In the data rows, zero lies at 4.5, halfway between 4 and 5.
Some points, one per row:
5,5,6,4,7,3,3,3,5,2,5,3,7,2,1,3,2,4,4,1,7,3,4,4
6,4,3,4,5,5,8,5,4,3,9,6,2,7,4,5,6,6,5,3,5,7,5,3
7,4,3,3,5,4,4,8,4,4,4,4,2,4,7,6,7,4,4,3,3,6,4,6
2,2,6,8,4,5,4,3,4,2,5,5,4,3,2,4,1,5,5,5,5,5,6,6
6,6,4,4,6,3,2,6,5,7,3,4,7,5,7,4,8,3,3,5,4,3,4,1
5,7,1,4,5,3,4,4,4,4,5,2,6,4,5,5,5,5,6,7,5,5,5,8
1,2,8,7,6,6,5,3,4,3,4,2,4,5,4,3,3,4,4,4,4,3,5,4
6,6,2,4,5,7,4,5,7,5,2,2,4,5,6,6,6,5,2,6,1,4,2,6
7,5,6,5,2,7,4,4,6,6,3,6,3,3,5,4,4,4,3,6,5,4,2,3
3,3,4,8,6,3,4,4,4,3,7,3,7,3,3,1,3,5,5,4,5,8,8,4
4,7,4,4,3,7,3,4,7,7,4,7,3,2,2,2,2,4,4,6,3,4,3,2
3,2,6,8,6,3,7,4,5,2,6,5,6,8,4,3,7,4,8,6,5,3,3,6
7,5,1,4,4,7,1,5,4,3,4,5,3,4,7,5,6,6,2,5,2,5,4,5
3,7,1,5,4,5,4,3,3,2,3,7,4,3,5,7,2,8,4,5,6,5,6,5
6,6,6,5,4,2,3,4,4,6,4,5,6,3,6,5,5,5,6,6,6,4,4,6
3,3,8,7,4,6,8,4,3,5,3,3,5,8,4,4,4,5,4,4,5,4,6,5
5,4,5,5,4,5,4,4,7,3,4,5,4,4,6,7,4,5,4,4,6,3,3,5
6,5,3,4,5,4,3,2,4,4,4,1,5,3,5,7,3,7,3,5,7,5,6,6
2,6,6,4,5,7,3,3,2,4,3,2,3,6,3,4,3,6,5,7,2,6,3,6
6,5,3,4,3,5,2,5,4,3,4,6,4,4,7,8,5,6,4,3,3,2,3,5
5,7,2,4,3,5,4,5,4,5,5,3,2,4,5,5,5,4,4,6,4,6,4,8
2,2,6,6,6,3,4,6,5,3,7,3,7,2,2,1,2,3,3,3,6,4,4,2
5,5,5,4,3,3,5,4,5,6,4,6,6,5,5,4,6,6,6,7,7,3,3,6
6,7,2,4,2,3,3,7,4,7,5,6,2,4,6,6,6,2,3,7,4,4,2,3
4,4,2,2,5,6,4,5,5,4,3,2,6,4,6,5,5,4,1,4,5,5,7,5
7,7,2,3,1,5,2,5,3,7,4,8,5,5,8,7,6,5,3,6,4,4,2,4
4,6,3,6,3,8,6,4,2,8,4,7,3,9,3,2,5,5,5,6,3,3,2,2
4,3,7,6,3,7,3,7,4,5,1,5,3,4,7,4,6,3,3,5,1,2,2,4
6,5,5,4,3,5,2,3,3,6,2,4,5,4,6,6,5,5,2,5,6,3,4,3
4,2,4,8,6,3,7,5,2,3,7,3,7,8,4,2,6,5,6,3,6,4,3,1
6,4,4,4,6,5,8,5,7,3,8,6,2,5,5,6,4,6,4,3,6,4,3,3
4,4,5,3,6,5,5,3,5,4,6,3,5,5,4,6,3,5,5,2,2,7,8,8
4,3,4,2,5,5,4,8,2,2,3,7,1,5,7,5,7,4,4,4,2,3,3,5
3,5,7,5,5,3,3,2,5,6,5,5,6,5,3,4,5,5,8,7,4,4,6,6
4,4,7,3,6,3,7,4,8,5,5,5,6,7,3,3,6,4,8,3,4,4,5,6
6,6,6,5,2,3,3,7,5,6,3,5,2,4,6,6,7,4,3,7,3,4,3,6
5,2,3,7,5,6,7,4,8,4,6,2,4,5,4,6,3,7,3,4,7,7,9,4
5,1,5,8,2,5,4,5,6,6,7,7,2,3,3,1,3,3,5,6,5,6,4,4
2,6,6,5,3,5,4,3,7,4,4,5,3,6,5,5,4,5,7,6,3,6,5,7
6,7,2,5,5,3,4,6,2,3,6,3,7,4,6,5,6,5,4,4,6,3,3,2
0,3,6,3,6,2,5,6,5,2,5,6,6,7,3,3,6,4,8,5,4,4,5,6
5,3,4,8,5,3,3,4,5,5,7,3,7,1,2,1,2,4,4,4,6,8,7,4
6,4,6,3,8,3,6,6,4,5,2,1,6,3,6,4,5,1,4,0,5,4,3,6
2,6,2,4,3,5,4,1,3,5,7,2,4,7,4,6,5,9,4,5,5,7,8,3
5,3,5,3,1,4,5,8,4,6,5,7,2,3,6,3,5,1,4,5,6,5,3,4
2,3,4,3,4,7,5,5,4,3,6,4,3,6,3,2,5,3,6,3,2,7,6,3
7,5,5,5,2,5,3,6,6,5,4,6,2,4,6,5,7,4,3,5,3,4,3,5
5,6,1,4,6,3,3,7,8,4,3,0,7,4,6,4,6,4,3,4,5,5,3,5
5,2,6,6,2,4,4,7,3,5,2,6,4,5,7,6,5,4,4,5,3,4,5,6
7,5,2,4,1,2,5,5,3,4,6,5,2,4,5,7,5,4,4,5,5,8,5,7
6,5,3,5,2,4,5,3,5,3,7,7,4,5,5,8,3,8,5,4,6,6,6,4
7,5,4,4,7,3,5,4,3,2,4,5,6,4,6,6,6,5,5,4,6,1,2,6
8,5,5,5,4,4,5,6,3,5,3,4,2,3,6,6,5,3,3,4,4,5,3,7
7,4,4,4,6,5,6,7,3,3,7,6,2,3,6,7,6,5,3,3,6,4,2,4
1,2,5,5,6,7,4,5,5,2,3,7,3,2,2,2,2,4,4,5,2,5,5,4
3,5,6,4,6,2,1,3,4,4,6,3,6,3,3,3,4,5,8,7,3,6,6,8
5,6,4,4,3,6,6,2,5,7,3,3,4,6,4,5,3,5,3,5,6,4,4,1
3,6,3,4,6,3,0,3,6,4,8,3,7,2,2,4,3,6,5,4,6,6,7,3
5,6,4,4,6,3,5,3,3,4,8,3,5,9,3,3,7,7,8,6,4,6,6,6
7,3,6,8,4,3,6,6,3,7,3,6,6,3,6,3,5,4,5,6,7,4,4,6
7,5,3,4,3,8,2,5,2,6,3,7,3,5,7,4,7,5,2,4,3,2,0,2
6,7,3,4,1,5,2,5,4,6,3,7,4,5,6,6,4,6,3,5,6,4,4,4
4,5,6,5,3,5,5,2,4,4,4,4,4,7,4,5,3,5,7,4,2,6,4,7
6,2,1,9,4,5,5,4,3,3,4,3,4,3,7,7,4,8,2,5,6,4,6,4
3,6,7,5,2,4,5,2,5,5,3,6,4,7,4,5,4,5,6,6,2,5,5,5
7,1,5,8,4,5,5,5,6,6,2,3,5,5,6,5,4,4,2,4,6,4,5,5
7,3,1,4,6,2,4,6,2,3,5,4,7,5,7,5,8,6,5,2,7,5,4,2
3,6,4,4,5,5,4,1,5,7,4,3,5,7,4,5,4,5,5,6,4,4,6,2
3,6,7,5,4,3,2,4,3,6,6,5,7,5,3,1,4,4,7,5,6,6,5,4
2,3,7,4,6,3,7,5,4,2,5,5,6,7,4,4,6,3,7,5,6,2,2,6
7,4,4,4,6,8,4,5,2,2,2,5,3,4,6,6,5,5,2,3,3,1,1,4
3,2,4,1,4,3,6,6,4,5,4,4,3,4,4,6,3,3,4,1,4,7,6,8
3,8,3,5,4,3,4,4,3,5,6,5,6,3,2,5,4,6,5,9,6,2,6,5
4,2,4,7,3,4,7,6,4,3,9,5,2,8,4,3,6,4,6,7,3,8,5,4
6,2,4,8,6,3,4,7,5,7,3,4,7,5,7,3,8,2,4,4,5,2,3,1
7,6,3,4,5,5,2,3,8,7,2,4,5,5,7,6,6,4,3,4,3,1,4,3
8,4,5,3,5,7,6,4,1,7,3,7,3,3,6,4,4,3,3,2,5,4,2,2
7,6,3,4,1,5,4,5,7,6,3,7,5,4,6,7,5,5,4,5,2,3,4,3
4,5,5,4,6,2,3,3,5,5,5,2,6,5,3,4,5,4,8,6,3,6,6,8
9,5,5,3,4,5,5,7,5,7,4,7,1,5,7,5,7,2,3,3,3,3,2,3
3,6,6,5,6,7,5,2,4,3,3,2,5,7,5,6,4,7,3,6,6,3,4,5
6,7,2,4,2,3,4,6,7,7,5,6,2,3,5,5,5,3,4,7,5,5,3,3
4,2,3,9,4,3,6,4,6,4,9,5,6,7,3,4,6,7,9,6,5,7,6,4
5,2,6,8,7,3,7,6,4,5,3,2,7,4,5,2,4,2,5,4,6,5,3,5
8,5,5,4,4,3,4,4,4,5,4,7,5,4,6,5,5,4,5,4,7,3,4,6
3,6,3,4,6,5,2,2,7,5,3,0,5,3,2,5,1,6,2,5,3,5,8,7
4,3,9,6,4,5,4,4,5,6,3,3,5,2,2,2,1,6,3,5,7,5,8,5
6,5,4,4,4,5,3,4,1,2,3,6,4,4,7,8,5,6,4,4,5,2,3,5
5,7,2,4,4,3,4,4,3,3,6,5,6,3,5,6,5,7,5,7,7,2,3,5
2,7,3,5,5,5,4,2,5,1,3,5,5,3,3,5,1,6,3,4,5,4,7,6
3,6,2,4,5,6,4,2,4,4,6,2,5,7,3,5,4,8,5,5,4,7,8,4
6,7,2,4,3,5,2,5,6,7,3,6,4,5,7,7,5,5,3,5,3,3,5,3
7,5,5,5,5,3,6,4,1,6,4,3,7,6,4,3,5,3,5,2,7,5,4,4
6,2,6,8,3,6,6,3,5,6,3,4,5,5,5,4,4,5,3,4,8,4,5,3
1,6,3,4,7,4,2,4,3,1,4,4,7,3,2,3,2,5,5,5,5,5,6,3
5,3,4,5,5,6,6,5,1,4,5,1,5,4,5,5,3,5,3,4,7,7,8,5
3,2,7,7,1,4,4,6,2,6,6,7,2,3,3,1,3,3,5,7,5,6,4,5
4,6,2,4,3,4,4,3,6,4,6,6,4,5,5,7,3,8,5,6,5,7,7,5
2,2,7,7,4,4,8,6,4,6,5,3,2,8,3,3,5,1,5,6,3,6,3,8
2,2,7,8,7,7,4,3,4,3,4,6,3,3,1,3,2,5,3,5,3,3,3,4
4,5,4,5,7,2,6,3,4,2,5,6,6,7,4,4,6,5,9,4,4,4,5,5
5,3,3,5,2,3,5,8,7,4,6,5,2,3,6,4,6,3,3,6,4,8,5,6
5,5,5,4,5,3,2,4,7,7,5,4,7,3,2,2,3,3,6,3,5,5,4,2
6,4,5,2,8,3,6,6,3,2,5,3,7,2,6,5,5,5,4,1,7,3,2,2
3,7,4,4,3,5,5,3,7,7,4,6,4,7,5,6,3,5,5,6,6,4,6,3
4,4,5,2,8,2,8,4,5,4,5,3,6,8,4,3,6,3,8,3,3,5,5,8
4,5,5,4,5,7,5,3,8,5,3,3,3,7,3,4,5,4,6,5,1,6,4,5
6,4,5,4,5,5,3,3,4,5,4,3,4,2,2,6,0,5,3,2,3,6,7,7
2,7,3,5,3,3,3,5,3,2,5,7,2,2,2,4,3,5,4,7,3,5,5,6
4,5,7,5,5,7,2,1,8,5,2,5,3,1,2,5,2,4,4,6,1,4,5,5
5,4,7,4,4,4,5,2,4,6,4,6,4,3,2,5,1,5,5,2,3,6,6,6
2,3,5,3,6,7,6,6,4,3,3,7,3,5,5,4,4,3,3,4,4,3,3,4
5,6,2,4,3,4,2,6,4,5,1,4,3,4,7,7,6,5,4,5,2,4,5,8
4,3,7,4,4,5,4,9,3,5,3,5,2,4,6,5,5,2,3,6,2,4,2,6
3,2,5,4,5,2,5,7,4,3,7,4,6,3,5,5,5,4,7,5,7,3,3,5
4,4,6,3,5,3,8,5,7,6,5,4,7,7,4,1,7,2,7,0,7,5,3,2
7,6,3,3,7,3,4,3,7,3,3,4,8,4,6,6,6,5,4,1,8,4,3,3
5,2,2,8,6,7,4,6,2,2,1,7,3,5,7,5,7,6,2,6,2,2,2,4
7,5,5,5,6,2,3,5,4,5,3,3,6,4,6,6,7,4,5,5,3,3,3,7
3,7,5,6,1,5,4,3,6,5,4,5,4,5,3,5,2,6,6,5,3,6,7,6
5,3,6,6,6,8,5,7,2,5,2,4,3,4,6,4,6,3,2,5,2,3,2,5
6,5,3,5,7,6,6,2,4,2,3,4,5,3,6,7,3,8,3,2,7,4,6,5
5,3,7,3,6,3,6,7,3,4,3,2,7,4,5,3,5,1,3,1,6,5,3,6
2,3,7,4,3,4,7,7,5,5,5,4,2,7,4,3,6,1,5,5,2,5,3,6
1,6,5,4,4,4,3,5,3,2,7,6,2,5,3,4,4,5,6,7,4,5,3,5
5,3,5,2,5,3,3,9,4,7,3,5,7,5,7,3,7,0,4,2,5,3,2,1
4,4,4,2,6,5,7,2,5,4,6,2,4,5,3,6,3,6,5,2,4,8,9,5
4,5,2,5,3,5,5,4,3,4,6,5,3,7,4,6,4,9,7,5,5,8,7,5
12 more points follow, each with its number after it:
3,3,6,3,6,8,7,6,3,5,3,3,2,7,5,4,4,3,4,4,2,4,2,5 0
2,4,5,2,6,6,5,4,0,4,4,0,5,5,3,4,3,3,5,2,3,7,7,6 1
5,4,4,2,7,5,8,3,3,3,6,2,5,6,4,7,4,6,3,1,6,5,6,3 2
2,6,8,4,4,6,2,3,8,4,4,3,5,1,1,6,1,7,3,6,5,5,7,6 3
5,6,5,4,3,5,1,5,4,7,7,7,2,3,1,4,2,3,3,8,3,4,5,3 4
5,7,2,5,3,5,4,6,4,3,5,6,4,5,7,8,5,7,3,5,5,3,4,5 5
4,2,4,8,3,4,6,3,8,4,7,6,4,8,3,5,4,7,7,6,4,5,5,3 6
5,7,5,5,3,8,5,4,5,5,4,5,4,5,4,4,4,6,4,6,4,4,2,4 7
4,3,5,3,6,5,6,5,3,4,3,0,5,4,5,4,4,3,3,4,5,5,5,7 8
4,4,6,4,3,6,4,4,5,8,7,7,4,7,4,3,5,3,7,8,4,5,1,2 9
2,3,5,3,6,3,3,6,6,5,5,1,7,2,2,1,2,1,4,3,4,6,6,6 10
3,7,3,4,5,3,2,4,4,4,5,1,7,3,3,2,4,4,6,5,4,7,6,6 11
Which three of these numbered points are nearest to each point below, looking only along the 4 directions in which the first points spread most? Their numbers follow each, nearest first.
4,5,5,5,4,5,1,2,5,4,3,3,4,2,2,5,1,4,3,5,2,5,7,8 > 3 4 1
4,3,7,4,4,8,6,7,4,5,3,5,3,4,5,3,4,3,3,5,5,4,3,4 > 0 7 8
6,7,0,5,2,4,4,5,5,4,4,5,4,5,7,7,6,7,4,6,2,6,6,5 > 5 7 4
3,7,4,5,5,6,2,2,9,5,2,1,5,2,2,5,1,6,1,5,3,4,6,6 > 3 4 1
3,7,5,6,4,2,5,3,8,5,5,5,6,5,3,3,5,5,8,7,3,4,5,7 > 6 11 1
4,5,4,5,5,6,5,1,4,4,6,2,5,7,4,6,5,7,5,5,5,6,7,4 > 11 2 6
3,7,7,5,5,2,5,3,5,6,5,5,7,8,3,3,6,6,9,7,3,3,4,6 > 6 9 11
2,1,7,9,7,3,4,5,5,2,5,3,7,3,2,1,3,3,6,4,6,4,4,4 > 10 1 8
4,6,7,5,2,4,1,4,4,5,5,6,2,2,2,4,3,4,4,7,3,6,5,6 > 4 7 3
3,7,1,4,1,2,4,5,6,4,7,4,2,6,3,4,6,5,6,7,3,9,6,6 > 6 9 7
5,4,5,3,7,6,8,2,4,3,6,3,5,8,4,6,4,7,4,1,6,3,5,3 > 2 11 8
5,4,3,2,7,3,4,4,8,4,7,4,6,2,2,5,3,5,6,3,4,6,8,7 > 11 1 2
7,7,2,4,3,5,5,5,2,4,3,4,5,4,7,7,5,6,3,6,4,6,5,8 > 5 7 4
4,2,6,6,6,8,4,7,2,5,1,4,3,5,7,4,7,2,3,5,0,2,2,5 > 0 7 9
3,3,6,1,8,3,4,4,3,5,5,3,7,2,3,5,3,3,6,5,3,5,7,9 > 1 11 10
5,7,3,6,3,4,5,6,4,5,4,4,2,3,6,5,5,3,3,7,4,6,3,7 > 7 4 5
3,6,6,4,2,4,2,4,4,7,6,7,2,2,2,3,3,4,4,7,5,5,4,4 > 4 7 0
7,4,4,3,8,7,8,3,5,4,3,3,3,5,5,5,4,3,4,2,3,5,3,6 > 8 7 0
5,4,3,3,7,2,4,4,5,4,7,4,6,2,2,4,3,5,6,3,4,6,8,6 > 11 1 2
5,3,5,5,7,3,5,7,2,4,3,1,7,3,6,2,5,2,4,3,5,5,3,5 > 8 10 2
4,4,6,2,5,8,6,4,4,7,5,6,3,5,3,2,4,3,6,2,3,4,3,2 > 0 8 9
1,3,8,6,6,5,4,3,4,2,4,3,5,3,3,3,2,4,4,5,5,3,5,5 > 10 1 8
7,4,2,2,4,5,5,6,5,4,5,6,4,4,7,8,5,7,4,2,4,6,7,4 > 5 7 2
3,7,2,5,4,6,5,3,4,3,7,3,5,5,3,5,3,9,4,5,5,6,8,3 > 11 2 6
3,6,7,4,3,7,1,2,4,6,4,6,3,2,2,3,2,5,3,6,4,5,4,3 > 4 3 7
5,5,6,5,2,6,2,2,7,6,4,4,5,2,2,4,1,6,2,3,6,5,7,4 > 3 1 11
1,3,7,2,7,4,6,6,7,2,6,2,7,6,3,1,6,2,7,2,5,3,2,3 > 10 8 1
6,5,6,5,1,5,3,4,7,6,4,6,4,3,6,6,3,6,4,5,8,5,5,6 > 7 4 5
4,5,6,4,3,4,1,2,4,7,5,7,4,2,2,5,1,4,4,6,4,5,6,3 > 4 7 3
2,6,6,4,6,5,3,1,1,3,6,2,5,5,3,6,3,7,5,6,5,4,5,4 > 11 1 2
6,2,3,8,4,5,6,4,5,4,6,4,4,3,5,6,3,7,4,5,6,8,8,6 > 11 1 2
6,5,2,4,5,3,1,5,6,3,6,5,6,5,7,8,8,7,5,7,4,3,6,5 > 5 2 7
3,5,6,2,4,6,2,3,6,7,4,6,3,4,2,3,3,3,4,6,2,4,3,2 > 4 7 0
4,7,3,4,1,5,2,3,4,6,4,8,4,2,2,4,1,5,4,6,4,5,5,4 > 4 7 3
3,4,5,2,6,6,7,4,4,2,2,4,5,6,5,5,4,5,3,2,6,3,5,4 > 8 2 1
5,7,0,4,4,7,3,5,5,3,5,5,3,4,6,7,6,8,2,6,4,5,4,2 > 5 7 4
3,6,7,5,4,3,3,4,5,6,5,4,7,5,3,1,4,4,6,5,6,6,4,3 > 1 8 11
4,2,5,7,6,7,7,5,5,7,4,5,4,6,5,3,4,3,2,5,4,4,3,1 > 0 8 7
4,5,4,5,5,3,2,3,6,3,8,4,6,2,2,3,3,6,4,4,6,6,7,2 > 11 1 2
4,4,6,2,6,7,6,4,5,7,5,6,3,6,3,3,4,2,6,3,2,4,3,1 > 0 9 7
0,6,3,4,5,3,3,3,4,2,4,6,7,6,5,2,6,6,7,4,5,4,6,3 > 11 6 2
2,3,4,2,5,4,4,7,7,3,7,2,7,3,3,1,3,3,5,3,5,8,8,4 > 1 11 10
3,7,5,4,3,3,4,5,5,1,4,5,3,4,4,5,6,4,3,7,6,4,1,5 > 7 5 0
3,6,5,3,7,2,2,5,2,7,4,4,7,3,2,3,3,3,4,5,5,4,5,2 > 8 1 10
2,6,7,5,7,3,2,3,7,3,5,3,7,2,2,2,2,4,5,4,6,3,4,4 > 10 1 8
3,7,2,4,5,3,2,4,5,4,5,1,7,2,2,2,3,4,4,4,5,7,6,5 > 11 1 2
7,4,3,3,7,3,7,4,6,4,6,3,6,4,5,6,5,6,6,3,6,6,6,7 > 2 11 8
5,2,7,8,4,7,6,4,4,6,3,6,3,4,6,4,4,4,4,5,4,5,3,5 > 0 7 4
6,7,0,4,2,5,3,5,2,4,5,4,5,5,7,7,6,8,4,5,3,6,7,6 > 5 7 2
6,2,5,8,5,5,5,7,3,4,5,3,2,3,6,3,5,3,4,6,4,6,4,7 > 0 7 9
3,7,4,5,2,2,5,4,6,6,5,6,6,6,4,2,6,5,9,6,6,5,5,5 > 6 9 11
2,3,6,6,7,8,4,6,4,2,4,6,3,4,3,1,4,5,5,5,2,5,2,3 > 0 8 4
4,7,4,4,0,5,2,3,4,6,5,7,4,2,2,4,1,6,4,5,4,6,7,5 > 4 3 7
3,6,3,4,5,7,1,2,5,4,6,4,3,2,2,4,2,7,3,6,3,7,6,4 > 3 4 11
6,7,1,5,4,3,5,5,4,3,7,4,7,4,6,5,4,6,4,5,8,6,6,2 > 2 11 5
4,4,2,2,4,5,6,5,6,4,6,3,5,3,5,7,4,6,2,2,7,4,6,3 > 2 8 11
7,7,0,5,3,5,5,7,3,3,7,6,2,3,6,7,6,7,3,7,6,8,5,6 > 5 7 6
3,2,7,8,3,6,6,3,6,6,4,4,5,6,3,2,4,5,5,4,6,5,7,4 > 1 10 8
5,4,5,3,7,7,7,3,5,7,3,6,3,7,4,4,4,3,5,3,2,4,2,1 > 0 7 8
5,3,5,3,3,5,5,8,7,7,5,6,2,3,6,4,5,1,3,5,5,4,3,3 > 0 7 9
4,5,4,4,3,4,5,4,6,3,9,6,2,6,4,5,5,7,5,6,6,7,5,3 > 6 11 7
4,4,7,3,5,6,6,3,4,5,3,3,5,5,3,4,3,5,5,1,5,5,7,5 > 1 8 10
6,5,5,4,1,5,4,3,7,6,4,7,4,3,6,6,3,4,4,4,7,4,6,4 > 7 5 4
3,4,5,3,7,5,8,3,6,2,4,7,4,8,3,6,4,6,6,1,4,5,6,5 > 11 6 1
5,2,5,8,6,5,5,3,4,2,3,2,5,3,6,6,4,6,2,5,7,2,3,5 > 8 2 1
6,4,4,3,5,4,6,5,3,4,8,4,2,5,3,4,5,4,6,3,3,9,7,6 > 6 11 1
2,6,5,5,6,2,5,2,7,3,7,5,6,7,3,5,7,6,8,7,4,3,3,5 > 6 11 9
3,6,2,4,5,5,1,2,6,4,5,1,5,2,2,5,1,8,3,5,4,7,9,5 > 3 11 1
3,2,6,9,4,4,4,4,5,5,4,4,4,3,2,5,1,4,5,4,2,5,7,6 > 1 10 3
2,6,6,4,4,8,2,3,3,5,3,6,3,2,2,4,1,6,3,7,2,4,5,4 > 4 3 7
3,3,7,4,3,3,3,7,5,6,5,5,7,2,2,0,3,1,4,3,7,4,5,2 > 10 8 1
6,7,3,5,4,4,6,6,3,4,5,3,2,3,5,4,5,4,4,7,4,6,4,8 > 7 5 4
4,7,3,5,3,5,4,3,3,4,4,4,4,2,2,5,1,5,4,6,3,7,8,8 > 3 4 11
4,1,6,8,3,2,4,4,5,6,5,6,5,2,3,2,4,4,7,6,6,3,6,5 > 1 8 10
5,2,3,8,3,3,3,6,3,4,7,5,2,2,2,4,2,5,3,6,3,8,7,6 > 4 7 6
4,6,6,4,3,4,5,5,3,7,6,6,2,8,4,3,6,2,6,7,4,5,2,2 > 9 0 6
6,6,5,4,4,5,3,5,3,7,5,6,2,3,6,5,5,3,4,7,5,4,3,3 > 7 5 0
4,7,2,5,4,6,3,2,4,4,6,2,5,2,2,5,1,8,3,5,5,8,9,5 > 3 11 1
4,7,5,5,1,2,7,4,7,6,6,5,6,7,4,2,6,5,8,8,5,4,5,4 > 6 9 11
2,3,6,3,5,6,3,4,6,7,4,3,5,2,2,3,2,2,3,4,4,4,6,2 > 10 8 1
3,6,5,4,2,2,2,4,4,7,6,6,2,3,2,4,3,2,4,6,3,6,5,3 > 4 7 9
3,2,4,5,2,5,8,4,5,3,8,6,6,7,5,5,5,7,6,5,6,7,7,4 > 6 11 1
7,2,4,7,7,3,5,7,7,4,4,1,7,4,6,2,6,3,3,3,4,5,4,5 > 8 2 10
4,4,6,4,6,5,4,3,5,2,5,5,4,2,2,6,1,6,4,2,5,4,6,6 > 1 11 3
6,5,5,4,5,3,4,3,5,7,6,5,7,3,2,1,4,2,4,1,5,6,5,2 > 8 1 10
5,7,0,5,4,2,4,5,6,3,6,6,6,4,6,7,8,8,5,7,6,3,5,4 > 5 2 7
3,7,3,4,3,6,3,2,8,7,4,4,5,3,3,3,2,5,4,5,5,4,6,3 > 3 7 11
4,5,7,4,2,5,4,4,2,6,6,7,2,7,4,2,5,3,6,6,4,5,3,3 > 9 0 7
5,5,3,4,4,3,1,4,3,3,8,4,6,2,3,3,3,5,5,3,6,7,7,2 > 11 2 1
2,3,4,5,4,7,4,5,2,4,6,5,3,2,2,3,2,5,3,5,2,6,7,4 > 4 3 1
6,3,5,9,7,3,4,6,7,4,4,3,7,3,6,3,6,5,4,4,8,3,2,4 > 8 2 1
3,2,4,8,4,3,7,6,4,2,5,7,2,7,4,4,6,4,5,6,3,6,4,5 > 9 6 0
3,5,4,4,7,2,5,3,3,2,5,6,6,5,3,4,5,6,8,4,4,4,6,6 > 11 6 2
6,5,3,4,5,3,3,6,2,3,6,4,7,4,6,5,7,6,3,4,7,5,5,2 > 2 5 8
4,3,3,2,3,4,6,5,5,3,7,6,4,4,5,7,3,6,4,3,6,7,6,4 > 11 2 6
5,5,2,4,5,6,6,2,3,4,6,2,5,8,4,6,5,8,4,3,5,7,8,4 > 11 2 6
6,4,3,3,7,6,7,3,4,4,5,2,5,5,5,6,4,6,3,2,6,7,7,5 > 2 11 8
2,6,6,5,7,6,5,1,5,2,3,2,5,7,5,6,4,7,3,6,6,2,4,4 > 11 1 8
3,6,5,4,3,3,1,4,6,6,5,4,6,2,3,1,2,4,4,5,6,5,6,3 > 1 11 8
4,4,4,2,7,7,6,1,2,4,4,1,6,4,2,6,2,5,4,3,4,6,9,6 > 11 1 3
4,5,6,5,6,6,5,1,6,5,3,1,5,7,3,5,4,5,5,3,2,4,6,6 > 1 11 8
1,7,3,5,3,5,3,3,4,2,3,7,3,3,3,6,1,6,4,6,3,5,6,6 > 4 3 7
4,3,6,3,5,8,4,8,5,5,1,3,3,5,7,4,6,2,2,4,1,3,2,5 > 0 7 8
3,6,5,4,3,3,1,3,5,6,5,6,6,2,2,3,3,5,6,7,5,4,6,6 > 11 1 7
6,3,3,8,6,3,7,4,4,2,8,4,6,5,4,5,5,6,7,4,9,2,4,5 > 2 11 8
5,5,5,4,3,4,2,5,4,4,5,3,3,2,3,4,3,3,4,5,2,8,6,8 > 4 7 1
5,6,1,4,5,6,1,4,2,4,3,2,5,4,7,8,6,9,2,5,3,5,8,5 > 5 7 2
2,7,4,6,4,7,4,3,0,2,5,5,3,3,3,3,3,5,5,6,2,3,3,4 > 4 7 0
5,8,2,5,6,3,3,7,3,3,4,5,5,4,7,7,9,5,5,6,5,0,2,6 > 5 7 2
4,3,7,4,6,6,7,2,4,6,3,1,5,5,4,4,4,4,5,1,4,5,7,6 > 1 10 8
5,2,6,8,3,6,3,3,4,6,3,4,5,2,2,3,1,5,2,5,6,3,6,4 > 3 8 1
2,2,5,8,7,7,5,4,4,2,4,5,3,4,2,3,4,4,4,6,2,2,2,4 > 0 8 7
5,5,5,4,7,6,4,1,9,4,3,0,5,4,3,5,2,5,4,2,3,7,7,7 > 3 11 1
4,3,6,7,6,6,5,5,5,5,1,1,5,4,6,6,5,4,2,4,4,3,4,6 > 8 0 7
5,3,5,5,4,5,4,6,3,6,1,4,5,5,7,4,7,2,3,5,4,1,3,3 > 0 7 8
3,7,2,5,2,5,4,6,1,3,9,6,3,4,3,4,3,7,5,7,4,8,7,4 > 6 11 7
3,6,6,4,6,3,4,2,6,7,6,5,6,7,3,4,6,4,8,7,4,3,4,3 > 6 11 9
4,7,3,4,6,3,4,5,5,5,4,1,7,3,5,4,5,4,4,5,6,6,5,6 > 2 11 8
3,2,6,8,7,5,7,3,5,2,3,3,5,7,5,4,5,5,4,5,6,2,3,4 > 8 1 10
4,4,4,4,5,8,7,4,2,4,4,3,2,9,4,4,6,3,5,5,0,6,3,5 > 9 0 7
4,6,4,4,7,3,5,4,5,4,4,1,7,4,5,4,5,4,5,5,6,6,5,6 > 2 11 8
7,4,4,4,7,3,5,5,2,3,6,5,6,4,6,7,7,6,5,3,6,2,3,5 > 2 5 8
4,7,3,5,5,7,3,4,5,4,4,3,3,2,2,3,2,5,2,6,1,5,5,6 > 4 3 7
5,5,4,2,4,2,7,6,3,4,9,6,1,7,4,4,6,5,7,3,3,9,6,5 > 6 9 11
2,7,2,5,6,3,3,4,7,2,4,4,7,2,2,2,3,5,4,4,5,5,6,4 > 11 1 2
2,6,4,5,5,8,2,4,6,3,6,5,3,2,2,4,2,7,3,6,4,4,4,3 > 3 4 7
4,2,2,2,4,7,3,7,8,4,4,5,3,5,7,5,7,4,3,4,1,5,5,4 > 7 5 0
3,2,6,7,6,5,4,3,5,7,4,4,5,3,2,3,2,4,4,5,4,4,6,2 > 10 1 8
1,3,7,4,2,5,3,6,5,3,7,6,4,3,1,5,0,5,3,4,4,3,5,4 > 4 1 3
2,3,7,3,5,8,7,6,6,5,3,3,3,8,4,3,5,2,5,4,1,4,2,5 > 0 9 7
3,3,4,2,5,2,3,6,3,4,7,2,7,2,2,2,3,4,4,1,5,8,8,4 > 1 11 10
